Turns, then the turns between two rows, first turn first; the first pair answered:
z_83:
[  2  -1   9  14  -4   9   1  -2   4   9   8  -3   1 -11   0   0   2  -4] |-> [ 5  0  7 18  1  6 -5  1  1  3 13 -2 -1 -7  5  1 -3 -2]
[ -2  -2  11  -4  -8  11   0 -11   6  -1  -7  11  18   6  -5   7  -4  -4] |-> [  6   2   7   0   4   3  -8  -5  -3  -9   1   9  18  14   7   5 -10  -1]
[ -1   1   5 -11  -8   4   8 -11   0   6 -15   4   5  -5  -6   1   8  -8] |-> [  0  -5  -6   4   4  -1 -11  -2   8 -18  -2   5   0  12   4   6  -7  -3]
[ 6  0 19  7 -8 10 -4 -7 -1  9  9 12 12 -6  7  4 -1 -9] |-> [  6  -3  16  13  -5  10 -11  -5   4   2  12  12  11  -1   9   6  -5  -8]
z_541:
[  5   2  -2  21  12  14  -7   7  -3 -22  12  -2   2   5   7 -18 -10  -4] |-> [ -3   0 -10  21  11  14  -4  11   4 -23   6  -9  -8   2   0 -19  -6   0]
[-10 -10   2  11 -12   8  -3  -8  15   3  -3   5  -1  -5 -10   2   3  -4] |-> [-10  -8   4   7 -13   8   2  -9  12   8  -5   3  -1  -9 -12   0   6  -3]
[ -1   1  -9 -13   2  -8  10   7  -9   4 -11 -12  -3  -5  -8  -5   7   7] |-> [  8   5   2 -13   1 -10   8   2 -19   8  -6  -6   6  -3  -2  -5   5   4]
[ -1   2   7   1 -14   1   5  -5  -4  10  -6   2  10 -13  -4  -8   9  -7] |-> [  3   1  11   5 -11   1  -2  -8  -5   8   0   8  15  -9   1  -6   2  -9]
z_155:
[-13  -3   2  -4 -16  10  15  -5   9  13 -10  -5  -4 -13 -18  -2  14  -2] |-> [-13  -7   4 -12 -19   8  10 -13   9   9 -14   9   6  -2 -13   2   7  -9]
[ -4   0  -8  18   5   8  -8   4  10  -5   9 -12 -11 -17   0   5   1   7] |-> [-12  -2 -14   9   1   9  -5   1  17  -6  -2 -11 -12 -16  -7   6   4   5]
[  9   2  15   6 -10  11  -4  -8   0   6   8  11  20  -7   7  13 -10   0] |-> [ 12   5  15  13  -6  12  -1  -3  -2   9  14   1  13 -15   7   9  -7   3]
[ -5   2   2   7   7   1   3  10   0   2   3 -15 -10 -11  -1   0   3   6] |-> [-13  -2  -3  -2   3   1   6   8   6   2  -8 -12 -10  -9  -7   2   6   4]

Between the rows of a pair lie two turns.
[-10   0  -3   4   3   8  18   5  16   2  -4 -24 -16 -18 -11  -5  18   5] |-> [ -6   3   8 -15  -7   5  25  -6   4  14 -15 -12  -1 -17 -10  -6  20  -3]
z_541, z_155
[ -1  -3  -9  16  18  -7 -23  14 -14 -27  10  -6  -5   8   2  -3 -21  -2] |-> [ -6   4  12 -20 -10   1  11  -5 -27  15 -16  -3   9 -16 -19 -11   4 -12]
z_83, z_155
[  9   8   4   4  12   1  -1   3 -12  -3  14  -4   3  -9  11  -2  -1   5] |-> [ -3   3   8  -2  -4  11  10  -4  -1  10   4  -3   4 -19  -3   1   9   1]
z_541, z_83
[-13  -1 -10  -4   1 -12  -2  -4   0  -8  -8   4   3  12   2  11  -3   3] |-> [-13   3  -8 -11  -1 -12   6  -4  -5   1 -12   0   3   5  -2   7   5   4]
z_541, z_541
[ 11   4  10  -9  10   1   9  19  -7  -5  -5  -6  -6 -10  -5  -6  12   5] |-> [ -1  -7  -1  -4   7   4   1  19  13 -18  -8  -1  -9  -1 -10   2   7   4]
z_155, z_83
[  8   6  12  12   4  -2  -4  10  -1   6   9  -6   0   2  -2 -11  -2   4] |-> [ 4  2  6 15  5 -1 -7 13  6  1  9 -7 -3  4 -4 -9 -3  5]
z_541, z_541
[-1  0  8 -4 -8 -1  4 -7 -3  8  0  7  8 -5  1 -3  5 -8] |-> [-1 -4  7  3 -5  0 -4 -7  2 -2  5 10  8  3  6  1 -3 -8]
z_541, z_83
[-10  -2 -11  -7   0  -3   0   5   7  -6 -10   0  -4   5  -4   2   2   1] |-> [  0   4  -5 -15   3  -7   1   1  -7  -1  -8   5   4   6   4   0   0  -1]
z_155, z_83
[-5 -9  2  6 -8  6 -4 -7  7 -3  4 11  4  8 -1  5 -2 -5] |-> [  9   3   0   0   6  -7  -2   1 -14  -3   7   2   2   9  10  -2  -3   0]
z_541, z_83
[ -8  -8  -2 -11 -14   3  -2  -7   9  -5 -12  11   6   6  -5   5  -1  -9] |-> [ -7  -6   0 -14 -15   3   3  -7   6   0 -14   9   6   1  -7   3   2  -9]
z_541, z_541
[  9   6   5   4   6 -11 -16   4  -4 -17  12   8   5  14  21   1 -11  -1] |-> [  4  11  -3  13  11  -7  -4  16   0 -10  14 -17 -17  -7   8  -7   3  11]
z_155, z_155
[  6   9 -15   9  17 -11  -7  -1  -2  -6   9 -14  -7   4   8   5  -8   2] |-> [ -5   6  -6 -14  -6  -3  12 -15   0  16 -14  -7   3  -7  -8   5   5  -6]
z_83, z_155
[ -3   2 -18  -4   8  -2  -9   2  14  -1   1  -1 -13   5   2  -1  -4   6] |-> [ -1   6 -15  -9   9  -4  -3   3   8   7  -2  -7 -15   0   0  -5   1   8]
z_541, z_83
[  6   9   4  -2   8   1   2   3  -4   3   3   1   2  -8   8 -10   1   4] |-> [ -2   7  -2  -8   3   2   7   3   1   4  -5  -2  -2  -9   0 -11   6   5]
z_155, z_155
[ -3   1 -10  -1   3  -8  -4   7   2  -8  -4  -4  -6   7  -1   0   1   1] |-> [-7 -2 -9 -1 -2 -4 -1  5  6 -6 -6 -3 -5  5 -6  1  3  0]
z_83, z_83
[  7   6   6  -6   0  -5   1   0 -14   7  -1  -1   6  -4   5  -3   1   0] |-> [  8   4   1   2   7  -7  -9   4 -10  -5   4   0   4   3  10   0  -6   2]
z_83, z_83
[ 5  3  4 -4 -3  5  2 -4 -5  1  4  8  9 -4  0  6  3 -5] |-> [-2 -3 -5  1 -2  7 -2 -2  8 -8  4  7  3  1 -4  8  1 -4]
z_83, z_541
[-6 -3  5  8 -8  7 -4  5 14  2 -3  1  2 -1 -2 -1 -4 -7] |-> [ -6   0   7   3 -10   6   3   5  10   9  -6  -2   2  -6  -4  -4   1  -6]
z_541, z_541
[  6  -9  -2  -4  -5   4  -6 -11   8   3   6   8  20  -1   2  -1  -3   2] |-> [  4  -9  -9   0   0   1 -12  -7  11  -5   8   6  15   4   5   0  -7   5]
z_83, z_541
[  1   7  -1 -18  -3  -6   5  -3 -12  11  -8   4   5   2  -1  -5   2  -1] |-> [  7   9   3 -13   1  -7   2  -2 -17  10   0   3   7   2   3  -5   0  -1]
z_155, z_155
[ -9  -7  -2 -15  -2   1   5  -5   3  -3  -5   9  -2   2   6   2  -3  -9] |-> [ 1 -3  0 -8  7 -4 -1 -1 -6 -7  7  6 -2  5 15  1 -8 -7]
z_83, z_155
[  9   2  -6  -3   7   5  -6  -8  -6 -12   4   0   4   5  -3  -6  -7   6] |-> [ 8  3 -9 -1  7  6 -2 -4 -4 -9  3 -8 -3 -1 -7 -9 -2  9]
z_155, z_155
[ -3 -17 -13   6   5   7  -7   1  -1  -2 -11   4   0  -1  -9  -3   6  -2] |-> [ -2 -17 -13   2   4   6  -5  -1  -3  -1 -14   5   3  -2 -10  -3   7  -3]
z_155, z_541
[  8   8   1   9   5   2 -13  -6  -1  -2  17   6   6   4  13  -8   0  -2] |-> [  3   9  -5  15   7   4 -10  -1   4  -1  18  -5  -6  -4   8 -11   7   3]
z_155, z_541
[ 0  1 -4  2  7 -3 -5  9 -2 -9 -3  2 -1 11  4 -1 -5 -1] |-> [ -2   3   3  -7  -1   2   9   4  -6   8 -10  -1   1  -2  -5  -5   5  -2]
z_155, z_83
[-14 -11 -11  -4  -9   6  -9  -4  11  -6  -6  10   2   5  -8  -2  -5  -3] |-> [  7   6  -7  -5  11  -8  -8   5 -20  -3   7  -1  -1   0   8 -12  -5   4]
z_83, z_155
[ -9   0  -2 -15  -5  -3   4  -7   4   1 -13   1  -1   6  -7   0   4  -3] |-> [ -2   4   1 -18   0  -9   5  -6  -7   3 -10   0   0   5  -2  -3   3  -2]
z_83, z_83
[  8   7  13   3 -16   4  -6  -9   4   0  -6  10   3   3  -2   3  -3  -9] |-> [ 15  11  12  13  -6   1 -11  -2  -1  -5   5   3  -2   1   4   1  -6  -4]
z_83, z_155
[  8   5  -7  -8   8  -6  -2  11 -10  -1  -3 -14 -17   1   0  -9   0   7] |-> [ -4  -2 -12 -12  -2  -1   0   7   4  -2 -13 -11 -17   2  -9  -5   3   4]
z_155, z_83
[  3   5  -2  -1   1  -7   2   2  -3   3   2 -11  -4  -5  -3  -2   2   1] |-> [ 8  5  2  2  3 -7 -3  0 -5  1  7 -5  2 -1  2 -1 -2 -1]
z_541, z_541
[ -5  -2   0  10 -15  17   8  -6  11  15  -2  -7  -2 -12 -16  -2  13  -1] |-> [ -5  -7   3   0 -20  14   2 -16  11   9  -8  11  14   3 -10   4   4  -8]
z_155, z_155
[  1   2   6  -8  -9   7  -1   0 -19   7 -10   9   5   1  -2  -8  15  -2] |-> [ -5  -8   4   3 -13  13 -12  -3  -4  -4  -5  17   8   9  -1   1   7  -5]
z_541, z_83
[ 14   5   3  -8   0  -4   3  -4 -11   9   3  -1   4  -1   4 -10   4   1] |-> [  0 -10  -1   2 -10   7  -4  -7  14   0   2   7   4   5  -4   0  -1  -3]
z_83, z_155
[ 4 -3  2 -8 -3  0 -2 -2 -3 -4  1  9 -2  5 -6  6 -6  4] |-> [ 8 -1  5 -6 -1  0 -2 -1 -7 -1  4  7 -2  3 -3  4 -6  5]
z_83, z_155
[  5  -5   3  -4   0  -5 -13  -3  -4   4   1   8   5   6  11   1 -10  -4] |-> [ -1  -8   5  -5  -7   0 -10  -7   2   7  -3  10   6   4   5   3  -8  -6]
z_83, z_541
[-3 -8 -2  2 -3 -6  1  0 -4 12 -7 -8 -2 -3  3  3  0 -8] |-> [ -4 -12  -3   7  -2  -5  -5  -1   1   6  -4  -5  -1   2   4   5  -5  -8]
z_541, z_83
[ 2  3  4 -3  1  0  4  2  0  8  0 -6  0 -8 -1 -4  4  2] |-> [-2 -4 -5  3  3 -1 -4  4 10 -6  1 -4 -3  2  0  1 -2  2]
z_155, z_83
[ 5 10 -1  9 15 -4  1  2 -1 -6  1 -6  7 -4 -3  0  3  6] |-> [  4   9   6   4   6   2   8  -4  -1   3  -3  -2  13 -10  -9   1   7   1]
z_83, z_541
[  1   6  -2 -15   5  -4  11   0 -13  11 -11  -7  -1  -4  -4  -9   6   2] |-> [-13  -4 -10  -7  -1   4   7   0   8   4 -13  -7  -8  -3 -13  -4   6   3]
z_83, z_541
[  1   7   5  -1  -2   1   7   1  -3   9  -2  -3  -2 -11  -5  -4   5   2] |-> [-4 -3  4 10 -5  7 -3 -1 11 -1  3  5  1 -3 -5  4 -3 -2]
z_541, z_83
[-13  -4 -13 -18 -13   5   2 -12  15  10 -27  10   6   1 -10   6   1  -7] |-> [  5   0   3 -17 -10   2  -5 -18  -2  13 -15  22  22   6   5   6  -9 -13]
z_541, z_155
[  4   7  -5   3  10  -5  10   3  -7   7   1 -15 -10  -9  -3 -12   6   6] |-> [  4   5  -9   8  14  -6   3   6  -5  -1   5 -14 -12  -3   1 -10   1   8]
z_83, z_83
[-11  -9  -4   2  -6   7  -1  -6  11  -1  -8  -1  -3   2  -6   5  -1  -4] |-> [  7   1   2  -4   6  -4  -3  -5 -14  -2   0   2   6   8  11   0  -7  -4]
z_155, z_83
[  0   3  -7  -2  -4   0   9  -1   1   3  -3 -15  -7 -10  -9   2  11   4] |-> [  1   4 -11   0   1  -3   6   3   1  -1   0 -18 -10  -8  -5   1   8   6]
z_83, z_541
[ -9  -7  10  -2  -7   9  11 -12  -4  12   1   2   4   2   3  -7   5 -11] |-> [ -4  -5  13   2  -5   9   8 -11  -7  12   7   2   6   3   7  -8   3 -11]
z_155, z_155
[ -8   4 -13  -6   4 -10   5   7  -2 -15 -12   3   4  10   8  -7  -5  -3] |-> [-12   4 -13 -11  -2  -7  11   4   1  -7 -19   1   4   3   1  -8   2  -3]
z_541, z_83
[-10  11  -3 -13   0  -6  12  -1  -3   7  -9 -15 -13  -9 -12   0  11   4] |-> [ 10  15  16  -9   3  -6   2 -10 -20   7   8   3   8  -1   8   4  -2  -4]
z_541, z_541
[  7   7   3 -10   3  -8   5   1 -11   7  -1  -2   4   0   3  -3   0   1] |-> [ 6  1 -2  0  6 -8 -6  1 -3 -6  6  3  5 10  8  2 -9  0]
z_541, z_541
[ -8  -6 -10   1  -1   2  -2   0  12 -10  -2   0  -2   9  -7   3  -2   2] |-> [-8 -6 -8 -8 -4  0  2 -4  7 -4 -8  4  3 10 -7  3  0 -1]
z_541, z_155
[  6   2   4 -10  -5   4   1   2   7  -2  -7   5   7   3   1   4   3  -1] |-> [ 7  1  6 -5 -4  5 -2  2  8 -3 -3  7  8  4  3  5  1 -1]
z_155, z_83
[ 8  2  2 -7  0 -3 -8 -5 -2 -2 -4 -2  6  3  0 -4 11 -2] |-> [  5  -2   2  -3  -2   1 -13  -7   5  -5  -2   1   7   5  -1  -1   8  -4]
z_83, z_155
[ -2  -3  -6 -23   0  -4   6  -2  -4   4 -14   1  -1  -1   2  -8  10  -3] |-> [  4  -5   0 -20   1  -4  -3  -5  -6  -1  -9  11   7   7  10  -5   1  -7]
z_155, z_541
[  8   5  10  -3   1  -7  10  -1 -10  11   6  -2  -2  -7   9  -4   2  -5] |-> [ 5 -5  5  9  4 -6 -4  1  1 -6 13  4 -2  6 14  3 -8 -6]
z_541, z_541
[  1   2 -12 -20   2  -2   4   0   9   4 -10  -3  -9   6 -10   3  11   6] |-> [  0  -5 -13  -9   2   1  -6   0  18  -7  -3   2  -7  14  -7   9   4   5]
z_541, z_83
[-7 -2 -8 -5  6 -1 -6  4  8 -7 -8  6 -2 10  0 -3  1  4] |-> [  1   1  -2   1  10  -2 -11   4   2  -8   0   7   1  12   6  -4  -2   3]
z_155, z_155
[-15  -1   1   5  -5  -2  -1   6  12  -9  -2   2   1   1  -2  -1   0  -8] |-> [-16  -1   0   2  -5  -2   0   6  11  -9  -4   1   0   1  -5  -2   3  -7]
z_155, z_541
[ -9  -3   1  -9 -11   6  14  -5  -5   7 -18  10   5  -7  -9   6   0   2] |-> [ -2  -5   5  -4  -8   5   3  -9  -7   0  -9  20  14   3   1  11 -10  -2]
z_155, z_541
